[[6557 5118 4929 7030 5151 7668 5853 4434 4040]
 [6075 7325 6297 4200 7693 5313 3106 2974 7494]
 [5524 4537 3954 7585 3306 6777 6296 7873 6110]
 [5974 6226 5682 5596 5669 6446 6212 4759 5213]
 [6083 5721 8426 4848 5133 3100 6250 3920 6979]
 [4737 4356 4527 7266 5037 7031 7723 7477 6325]
 [5477 6481 6938 4838 5840 4992 6594 4716 6525]
 [6488 4931 4941 7183 5129 7685 5948 4498 4104]
 [6544 5065 4932 7075 5148 7674 5880 4441 4049]
 [6210 6011 5326 5965 5538 6917 6031 4660 4735]
 [6419 5574 3923 5494 5631 5896 5809 7478 3412]
 [6502 4939 4931 7171 5135 7678 5942 4498 4102]
 [5196 6068 4203 4811 6754 5789 5284 8262 3668]
 [5992 5756 3607 5287 6063 6121 5704 8113 3239]]
The entry directly below 7075? 5965
The entry directly below 5037: 5840
The first entry on the main diagonal -> 6557
The second entry, reading row by row? 5118
The first entry of the largest entry's row: 6083
The entry just right of 4537? 3954
The 2nd entry from the end, reading row by row? 8113
The entry in the bottom-left corner? 5992
The entry just right of 3607? 5287
The largest entry in the last column? 7494
The last entry, reading row by row? 3239
The top-right entry is 4040
The entry just left of the largest entry -> 5721
The entry just right of 5148 is 7674
The entry directly below 6917 -> 5896
The entry directly below 5065 is 6011
The entry just left of the smallest entry -> 3106
The entry just left of 6594 -> 4992
The entry directly below 3923 -> 4931
The second smallest entry -> 3100
The largest entry in the first row? 7668
The entry just left of 5148: 7075
The third entry, reading row by row? 4929
The entry directly above the largest entry: 5682
The third entry from the end, reading row by row: 5704
The entry directly above 4102? 3412
The entry just right of 5196: 6068
The entry just left of 3920 is 6250
The 2nd entry on the diagonal from the top-right corner? 2974
The entry directly above 4716? 7477

data =
[[5 4 4 5 8 4 5 6 4 5 7 5 5 8]
 [4 6 4 2 4 4 4 5 5 5 3 5 6 2]
 [4 5 4 6 4 7 5 3 4 5 3 5 4 3]
 [5 6 5 3 5 5 4 5 5 5 4 6 4 5]
 [3 4 6 7 4 6 3 4 5 6 3 5 8 6]
 [4 6 6 5 4 5 4 5 4 4 4 5 3 4]
 [4 4 5 5 3 5 6 4 5 3 5 5 2 5]
 [5 5 5 6 3 6 4 2 6 4 5 4 3 6]]
Rows and columns are numbered from 1.
The entry at row 1, column 2 -> 4
The entry in the top-right corner is 8
The entry at row 2, column 1 -> 4
Give the entry at row 1, column 1.
5
Give the entry at row 1, column 3.
4
The bottom-right entry: 6
Give the entry in row 3 and column 2.
5
Give the entry in row 2 and column 2.
6
The bottom-left entry is 5

X =
|  0.219 |  2.180 |  0.825 |  1.075 |  1.024 |  1.404 |  0.845 | -1.784 | -0.209 | -0.279 | -0.829 | -0.202 | -0.498 |  1.689 | -1.302 |
|  1.273 |  3.218 | -1.388 |  2.669 | -2.744 | -0.889 | -0.010 |  0.672 | -1.069 |  0.660 |  1.065 |  1.189 | -1.380 | -0.222 | -0.432 |
|  0.551 |  0.384 |  0.763 | -0.113 | -1.365 | -0.197 |  0.249 | -0.322 | -0.537 | -0.451 | -0.087 | -0.303 |  0.216 | -0.401 | -0.557 |
|  0.967 |  2.638 | -0.675 |  1.600 | -2.187 | -0.626 |  0.167 |  0.343 | -1.050 |  0.311 |  0.879 |  0.800 | -0.959 | -0.024 | -0.436 |
| -0.883 | -0.251 |  0.492 | -3.290 |  2.615 |  0.903 | -0.697 | -0.477 | -4.871 | -0.513 | -3.443 |  1.479 | -2.008 | -0.024 | -1.814 |
|  1.124 |  3.058 | -1.112 |  2.144 | -2.510 | -0.889 |  0.043 |  0.683 | -1.142 |  0.610 |  1.079 |  1.287 | -1.272 | -0.121 | -0.395 |
|  0.378 | -0.011 |  1.148 | -0.836 | -1.124 |  0.000 |  0.157 | -0.506 | -0.475 | -0.465 | -0.321 | -0.584 |  0.583 | -0.233 | -0.550 |
|  0.875 |  3.328 |  0.844 |  2.665 |  0.224 |  1.522 |  1.678 | -2.346 |  1.539 | -0.098 |  0.423 | -0.755 |  0.357 |  2.217 | -0.827 |
| -0.538 |  0.421 |  0.664 | -2.160 |  2.314 |  0.862 | -0.086 | -0.831 | -3.591 | -0.305 | -2.609 |  0.866 | -1.566 |  0.442 | -1.476 |
| -0.399 |  0.792 |  0.717 | -1.244 |  2.024 |  1.047 |  0.146 | -1.232 | -2.465 | -0.494 | -2.051 |  0.646 | -1.284 |  0.874 | -1.285 |
|  0.383 |  2.531 |  0.814 |  1.477 |  0.818 |  1.122 |  1.177 | -2.104 |  0.326 | -0.259 | -0.429 | -0.172 | -0.112 |  1.884 | -1.028 |
| -0.482 |  0.923 |  0.745 | -1.275 |  1.939 |  1.019 |  0.091 | -1.063 | -2.701 | -0.460 | -2.198 |  0.710 | -1.184 |  0.707 | -1.404 |
| -1.461 | -1.193 |  0.549 | -5.004 |  3.343 |  0.473 | -1.379 | -0.022 | -6.509 | -0.488 | -4.297 |  1.842 | -2.702 | -0.614 | -1.825 |
|  1.161 |  2.860 | -1.053 |  2.038 | -2.333 | -0.918 |  0.199 |  0.477 | -1.034 |  0.516 |  0.975 |  1.152 | -1.275 | -0.084 | -0.457 |
| -0.981 | -0.140 |  0.622 | -3.185 |  2.459 |  0.894 | -0.528 | -0.673 | -4.628 | -0.472 | -3.206 |  1.282 | -1.921 |  0.155 | -1.900 |
|  0.228 | -0.577 |  1.345 | -1.012 | -0.938 | -0.027 |  0.100 | -0.562 | -0.445 | -0.598 | -0.500 | -0.667 |  0.629 | -0.308 | -0.692 |
Counting starts at 1.
The bottom-left entry: 0.228
Read off the entry just right of 0.167.
A: 0.343
The entry in the bottom-right corner -> -0.692
The entry at row 1, column 1 -> 0.219
Read off the entry just left of -0.172.
A: -0.429
Read off the top entry of the column that holds the smallest entry.
A: -0.209
The entry just right of 0.384: 0.763
Read off the entry just left of the smallest entry.
A: -0.022
Read off the entry just left of 2.638.
A: 0.967
Read off the entry directly above the smallest entry.
A: -2.701
The entry directly below the largest entry: -2.333
Read off the entry in row 2 and column 1.
A: 1.273
Read off the entry in row 3 and column 1.
A: 0.551
Read off the largest entry.
A: 3.343
The entry just left of 0.224 is 2.665
Read off the entry directly below 1.282.
A: -0.667
The entry in row 1 and column 2 -> 2.180
The bottom entry of the column that holds the largest entry: -0.938
Read off the entry directly below 1.287.
A: -0.584
The entry in row 3 and column 2: 0.384
Read off the entry just right of 0.660.
A: 1.065
The entry just right of 0.845 -> -1.784
The entry just left of -0.506 is 0.157
The entry in row 1 and column 3: 0.825
The entry just left of 0.707 -> -1.184
The entry just left of 2.024: -1.244
Read off the entry in the top-right corner.
A: -1.302
The entry in row 2 and column 2 -> 3.218
The entry just left of -0.401: 0.216
Read off the smallest entry.
A: -6.509

[[519 501 645 588 224 544 635 610 508 553 593 702 457 560 582 312]
 [543 477 549 565 170 583 556 686 478 615 623 600 454 633 569 282]
 [575 587 643 607 249 558 628 565 477 529 594 614 492 579 562 386]
 [614 533 723 514 131 585 610 765 449 533 605 769 561 586 606 385]
 [717 679 672 562 249 669 581 580 358 552 626 618 527 587 529 401]
 [581 565 519 697 246 614 563 545 505 565 588 507 495 653 584 321]
 [506 558 737 617 258 527 576 591 519 553 566 597 537 649 555 366]
 [654 493 552 580 207 569 691 618 459 585 645 703 310 523 603 332]
 [556 512 578 581 228 588 576 665 455 578 624 599 467 592 548 292]
 [526 480 549 578 163 560 548 658 508 664 618 540 489 689 556 227]]
Indices start at 1.
Find the bottom-left entry.
Answer: 526
Find the top entry of the column that holds the largest entry.
Answer: 702
The minimum: 131
Find the entry in the top-right corner.
Answer: 312
The entry at row 3, column 1: 575
The entry just right of 702 -> 457
The entry at row 1, column 2 -> 501
The entry in the top-left corner -> 519
Find the entry at row 3, column 2.
Answer: 587
The entry just left of the largest entry: 605
The entry at row 2, column 2 -> 477
The entry just left of 649 is 537
The entry at row 2, column 1 is 543
The entry just right of 501: 645
Find the entry in row 3 and column 3.
Answer: 643
Find the entry directly below 457.
Answer: 454
Find the bottom-right entry.
Answer: 227
The entry directly below 537 is 310
Find the entry directly below the largest entry.
Answer: 618
The entry directly below 258 -> 207
The entry just left of the smallest entry is 514
Find the entry directly below 669.
Answer: 614
Find the entry just left of 312.
Answer: 582
The entry directly above the smallest entry -> 249
Find the entry directly below 493.
Answer: 512
The entry directly below the smallest entry: 249
Find the entry just right of 765.
Answer: 449
Find the entry just right of 599.
Answer: 467
Find the entry just right of 228.
Answer: 588
Find the entry directly above the largest entry.
Answer: 614
